In the rows, 128 means zero.
Each path below is one point turned by a fixed rotation once a step. After each direction that follows a path, write how fast that rotation turns it, in degrees each step (0 if it stays still).
Each turn is a multiple of 5 degrees from 10 to 175, or 0.
Each row of a path follows its step; steps can be skipped.
path 1
step 0: [135 133 128 129 135 116 128 133 126 122 116 129 126 132 132 123 132 135
 126 124 125 123 125 134 125 136 129 130 128 125 138 136 119 130 134 127
 130 118]
step 1: [128 133 136 143 120 129 129 126 120 129 125 128 133 124 129 127 128 127
 133 119 130 125 125 128 121 129 123 123 128 133 139 132 126 143 128 134
 132 122]
step 2: [125 137 137 129 139 131 132 132 129 128 124 120 130 123 133 123 135 131
 122 120 131 119 134 133 131 130 125 120 130 125 138 129 133 127 119 127
 123 121]
step 3: [134 133 140 126 133 124 137 130 126 133 120 127 124 126 128 134 120 127
 120 119 123 126 124 125 129 130 135 133 134 131 134 139 134 138 130 128
 133 129]
step 4: [123 130 130 134 133 122 124 138 122 133 126 133 137 132 131 116 127 127
 120 123 134 125 122 129 129 126 125 136 128 130 137 134 128 129 120 125
 141 123]
step 5: [139 127 135 129 136 126 125 135 118 127 119 124 128 121 125 126 126 126
 135 128 124 125 120 137 122 125 124 123 135 134 134 134 127 130 123 125
 125 117]
step 6: [130 136 132 131 130 119 125 121 123 125 124 121 130 128 132 115 133 135
 126 115 123 118 125 134 134 130 128 129 130 130 129 135 124 137 132 134
 127 128]
step 7: [133 130 134 138 130 126 132 132 121 128 116 119 131 129 137 131 137 119
 121 123 134 127 132 124 122 133 129 128 129 133 140 126 127 135 127 127
 132 125]
step 8: [127 131 137 133 137 130 133 129 130 129 126 133 130 118 135 132 123 134
 125 121 124 116 126 135 128 135 125 126 121 126 139 137 128 127 124 127
 134 119]
step 9: [131 136 140 131 133 129 128 132 118 127 125 128 130 127 120 123 121 128
 126 121 133 127 133 134 127 127 128 133 138 123 134 132 136 141 122 131
 134 131]
step 10: [124 133 141 124 136 123 126 133 122 141 123 121 129 128 134 122 134 126
 126 125 125 125 120 133 135 124 128 130 128 139 132 129 126 130 119 121
 132 127]
[126 129 126 129 129 130 126 128 129 123 130 126 127 131 128 125 129 127
 127 128 131 127 127 130 127 127 129 128 127 127 129 131 131 127 128 130
 130 130] | 155
path 2
step 0: [124 122 123 126 127 133 145 131 136 134 137 129 135 129 132 115 126 123
 132 128 126 128 119 126 133 129 128 130 123 132 136 132 129 126 130 130
 135 122]
step 1: [125 136 130 124 119 122 131 116 127 127 133 121 125 132 130 124 129 128
 122 130 123 125 124 122 133 128 129 125 127 135 133 131 133 139 132 128
 133 112]
step 2: [134 127 126 132 133 131 127 129 130 116 132 114 131 118 130 125 126 126
 131 135 130 123 130 126 129 117 127 117 132 134 137 132 132 132 129 123
 130 122]
step 3: [127 122 130 132 128 128 122 132 124 127 127 121 132 133 136 137 139 124
 130 128 121 120 123 132 131 124 131 118 130 126 131 129 136 118 126 138
 126 117]
step 4: [122 125 128 140 136 123 122 131 130 131 125 127 123 127 134 120 124 119
 125 131 117 126 128 131 124 130 136 118 121 140 125 124 133 123 130 131
 131 131]
step 5: [123 120 122 131 127 118 134 137 130 132 120 127 133 118 132 127 126 132
 125 117 119 128 131 120 131 133 129 119 128 124 124 125 131 136 131 131
 127 124]
step 6: [126 130 130 125 135 130 131 129 130 131 125 131 128 121 125 126 127 138
 132 130 121 122 128 113 129 122 139 128 124 130 121 143 132 131 130 138
 131 129]
step 7: [133 123 129 120 134 123 136 124 129 121 122 127 126 126 130 118 119 131
 134 120 130 122 122 121 131 131 133 130 131 130 133 133 125 115 131 131
 127 119]
step 8: [128 120 136 130 134 129 137 122 132 125 136 136 124 131 124 134 121 129
 116 127 131 124 122 129 131 127 138 124 134 134 134 128 130 130 137 133
 128 119]
step 9: [117 130 135 128 122 131 135 129 134 125 130 121 124 117 132 132 127 126
 128 128 127 126 130 128 129 128 124 125 142 144 135 126 125 125 127 135
 131 127]
step 10: [121 129 120 135 127 130 135 125 130 128 122 122 131 127 128 130 145 127
 120 131 132 120 124 123 133 127 128 118 125 131 136 132 120 124 135 132
 127 130]
[130 129 127 129 129 129 126 131 127 127 128 126 128 130 129 128 128 123
 128 128 124 127 131 129 128 130 130 127 127 126 128 130 128 131 125 127
 128 126] | 35
path 3
step 0: [131 126 128 132 128 133 131 137 133 132 117 125 125 118 121 127 136 127
 130 121 126 132 121 127 126 127 124 125 120 134 137 119 128 131 129 133
 133 128]
step 1: [127 132 130 132 123 128 121 123 133 125 129 128 132 132 135 123 127 135
 131 139 126 122 131 129 123 118 136 131 130 139 130 129 133 122 126 124
 124 118]
step 2: [132 129 126 134 131 131 125 132 117 130 129 123 124 127 130 123 136 138
 126 118 123 125 126 124 126 128 129 133 121 120 130 125 129 131 132 136
 131 140]
step 3: [123 131 138 131 133 126 126 131 134 126 119 123 133 136 130 139 133 125
 133 127 128 121 123 130 127 127 128 125 126 135 124 136 132 125 120 128
 120 121]
step 4: [130 125 121 132 127 124 133 127 127 136 134 136 128 124 115 124 136 129
 124 132 124 123 125 126 125 126 133 136 125 127 129 125 130 119 125 139
 129 132]
step 5: [134 133 133 134 129 128 117 137 132 121 126 129 133 126 131 128 133 119
 126 126 123 129 124 124 121 125 126 126 128 130 129 132 130 140 133 127
 126 116]
step 6: [133 123 126 126 124 131 130 124 124 129 126 128 120 129 132 131 128 125
 137 133 119 120 135 126 129 125 137 128 114 133 127 125 127 119 129 135
 129 134]
step 7: [127 135 131 126 123 128 128 135 132 133 126 128 131 133 123 128 135 139
 127 121 121 130 121 134 123 124 134 126 131 128 131 141 128 139 133 130
 131 127]
step 8: [135 122 129 134 133 133 132 129 129 125 118 122 126 123 123 128 131 129
 136 126 131 125 128 127 124 116 128 129 126 132 125 115 131 120 122 132
 127 124]
step 9: [124 135 129 138 125 122 122 129 132 130 132 129 130 136 132 116 127 134
 124 133 126 125 126 130 127 126 130 137 121 133 135 138 129 129 127 133
 134 125]
step 10: [138 133 128 127 135 133 120 135 126 129 126 125 126 127 132 130 145 129
 130 121 125 123 131 124 122 130 126 127 126 125 119 122 128 121 130 128
 123 132]
[129 127 129 129 132 130 128 130 128 123 128 125 127 127 125 130 126 126
 127 126 127 128 129 127 130 127 128 129 126 126 130 129 132 129 128 126
 130 128] | 130
path 4
step 0: [128 122 136 126 132 126 138 139 134 125 119 127 129 118 136 125 131 133
 129 128 127 129 130 135 131 127 138 138 125 126 130 132 133 127 117 130
 120 132]
step 1: [119 132 135 132 118 126 125 141 130 133 124 130 126 119 122 126 122 130
 120 124 118 122 134 127 122 127 128 139 120 120 126 124 123 131 125 128
 127 131]
step 2: [130 130 114 141 121 124 126 137 128 134 120 131 121 117 129 129 126 121
 126 129 122 132 128 136 129 126 129 132 127 133 124 125 133 130 134 118
 126 121]
step 3: [131 137 124 137 127 133 122 128 125 117 117 133 126 121 120 127 131 128
 137 122 122 125 122 143 133 132 124 123 132 126 127 125 127 129 129 133
 124 133]
step 4: [127 133 121 117 142 126 126 126 133 136 129 127 126 115 127 126 121 130
 135 133 129 123 124 140 125 133 126 128 133 124 121 122 127 128 126 131
 119 133]
step 5: [130 138 136 130 134 127 136 129 130 126 133 132 131 121 133 125 126 129
 128 140 124 119 128 132 124 119 111 130 133 124 129 126 129 124 126 125
 120 121]
step 6: [130 126 135 129 123 134 139 127 130 129 129 140 125 129 132 124 115 132
 136 129 124 131 120 132 135 124 131 138 126 128 132 123 131 125 119 118
 119 126]
step 7: [125 129 129 131 128 128 128 127 134 129 128 134 124 127 124 133 128 138
 120 124 118 134 133 129 141 136 124 142 127 115 135 123 126 131 133 128
 121 128]
step 8: [128 127 128 135 126 122 124 132 143 135 128 139 125 118 128 126 138 127
 134 133 122 126 137 131 128 138 137 129 129 133 134 126 125 127 133 128
 122 122]
step 9: [118 136 129 127 131 127 121 138 130 123 123 136 124 129 123 131 133 127
 134 130 123 114 125 136 132 129 127 133 119 134 126 128 139 124 127 136
 129 123]
step 10: [117 138 122 122 128 129 130 135 131 127 130 140 120 120 130 134 117 128
 135 123 127 125 120 124 120 130 125 127 131 129 121 122 135 132 136 126
 128 132]
[127 132 129 129 129 129 127 130 126 129 129 128 127 131 129 128 127 126
 130 130 128 126 131 126 126 126 129 130 126 128 124 128 128 127 126 126
 129 125] | 90
path 5
step 0: [132 125 133 124 125 120 135 127 122 129 132 138 138 124 124 136 128 133
 134 132 138 135 129 126 126 127 126 115 133 132 135 133 125 128 127 136
 134 128]
step 1: [136 130 130 129 129 127 123 121 136 135 131 130 128 125 131 132 130 128
 135 131 135 125 135 138 130 134 121 134 132 127 143 130 125 131 120 130
 134 122]
step 2: [129 135 126 133 120 120 131 125 122 127 120 131 126 125 136 137 126 125
 127 127 137 133 130 127 136 133 121 129 140 128 136 132 132 132 127 123
 124 137]
step 3: [125 128 137 132 125 126 129 135 121 126 131 123 133 120 128 134 128 130
 135 133 125 130 126 130 137 129 134 127 132 122 141 137 131 127 122 124
 140 129]
step 4: [130 124 123 127 118 128 140 118 130 133 136 126 126 126 128 134 130 126
 134 131 135 134 133 128 133 131 132 130 133 130 126 138 132 131 119 137
 137 129]
step 5: [131 122 129 128 127 125 121 122 125 138 129 140 132 125 134 137 128 133
 132 133 130 131 127 127 126 127 119 119 135 130 135 137 137 122 121 128
 130 129]
step 6: [131 130 133 130 126 119 127 125 123 127 124 132 130 124 127 131 133 132
 131 135 137 135 135 126 137 127 120 133 126 134 139 127 118 132 120 129
 137 125]
step 7: [134 130 135 129 125 129 135 125 123 127 129 123 129 128 129 134 127 120
 133 131 137 129 131 139 126 135 127 123 140 126 142 130 128 130 122 128
 126 137]
step 8: [129 132 131 130 118 121 134 128 132 134 126 127 129 117 135 139 128 135
 135 125 126 131 128 126 133 135 128 130 134 121 136 136 134 131 131 126
 134 122]
step 9: [126 126 120 135 130 125 129 125 122 128 133 136 130 124 130 134 129 128
 128 127 134 125 132 134 140 126 131 129 133 129 131 141 131 130 115 128
 139 135]
step 10: [129 123 130 125 119 128 121 125 126 127 132 128 131 130 131 130 126 124
 136 140 135 138 130 119 133 130 126 125 136 130 138 136 132 122 124 135
 133 127]
[127 129 126 129 128 126 123 128 129 128 130 131 128 131 131 129 126 125
 128 127 129 125 129 126 128 126 127 131 127 131 129 129 127 128 127 127
 127 127] | 90
[128 128 127 129 130 124 129 132 124 127 125 131 131 128 129 126 129 130
 127 128 127 130 129 128 131 125 129 127 125 127 128 127 127 128 127 127
 130 130] | 115
[128 124 130 131 127 129 128 129 130 126 126 131 128 132 127 132 127 127
 129 128 130 129 127 128 128 128 129 126 127 126 129 128 130 127 131 129
 126 131] | 145
path 6
step 0: [138 129 133 127 129 124 119 126 139 129 134 130 129 121 129 130 128 130
 128 128 136 122 138 127 128 130 139 120 134 125 132 133 115 128 130 130
 131 132]
step 1: [132 120 126 123 127 130 120 129 132 127 132 127 129 133 123 134 129 135
 118 130 127 124 128 139 135 135 138 130 123 130 133 134 133 132 125 138
 137 126]
step 2: [128 118 120 135 134 121 120 120 129 129 130 128 136 139 136 127 121 127
 127 126 130 129 120 128 127 133 129 126 130 127 131 129 122 124 120 135
 129 122]
step 3: [127 130 137 127 127 127 138 130 127 129 127 130 128 134 131 130 125 128
 122 133 128 125 124 124 134 130 139 119 136 132 123 132 124 122 113 133
 124 120]
step 4: [124 129 123 133 120 123 135 130 126 121 132 130 128 133 119 122 121 128
 127 120 126 129 132 133 131 124 130 119 124 139 136 138 124 123 122 125
 126 128]
step 5: [121 124 129 136 122 129 134 138 132 131 128 135 137 125 133 119 125 125
 127 129 121 120 132 123 119 136 126 127 126 130 133 135 127 130 125 135
 133 133]
step 6: [134 123 131 130 126 120 125 124 132 125 125 130 130 116 134 130 137 125
 130 128 123 126 133 124 126 126 133 125 133 134 137 137 136 126 120 132
 122 138]
step 7: [123 128 125 123 133 127 126 122 126 131 130 125 132 120 129 122 134 117
 128 123 127 128 136 133 143 136 132 127 122 130 130 132 133 133 121 133
 138 129]
step 8: [133 118 124 133 125 122 125 123 132 133 131 130 138 133 129 117 132 127
 131 136 129 128 128 122 139 131 125 120 131 128 129 124 138 126 131 127
 130 119]
step 9: [118 130 136 131 127 118 126 127 126 134 121 120 125 133 126 123 125 125
 127 131 130 122 128 128 126 127 140 121 137 124 131 129 140 124 125 125
 132 121]
step 10: [122 127 127 126 122 121 125 131 133 122 129 125 127 124 117 115 124 126
 120 130 136 127 123 132 131 135 126 127 137 131 129 133 124 132 122 115
 124 129]
[127 132 130 127 126 129 126 130 127 129 129 132 130 124 128 128 129 129
 129 127 127 127 129 127 126 128 127 129 125 130 130 130 127 127 129 129
 124 130] | 55
[126 127 126 127 131 128 129 128 129 130 130 131 129 126 130 126 127 126
 125 129 129 128 129 127 128 130 125 126 131 126 127 128 123 130 129 127
 129 128] | 140
[127 127 128 130 128 128 133 128 128 123 128 128 126 125 130 127 129 129
 128 126 124 128 131 125 128 126 127 130 127 128 128 127 127 127 128 129
 130 128] | 45
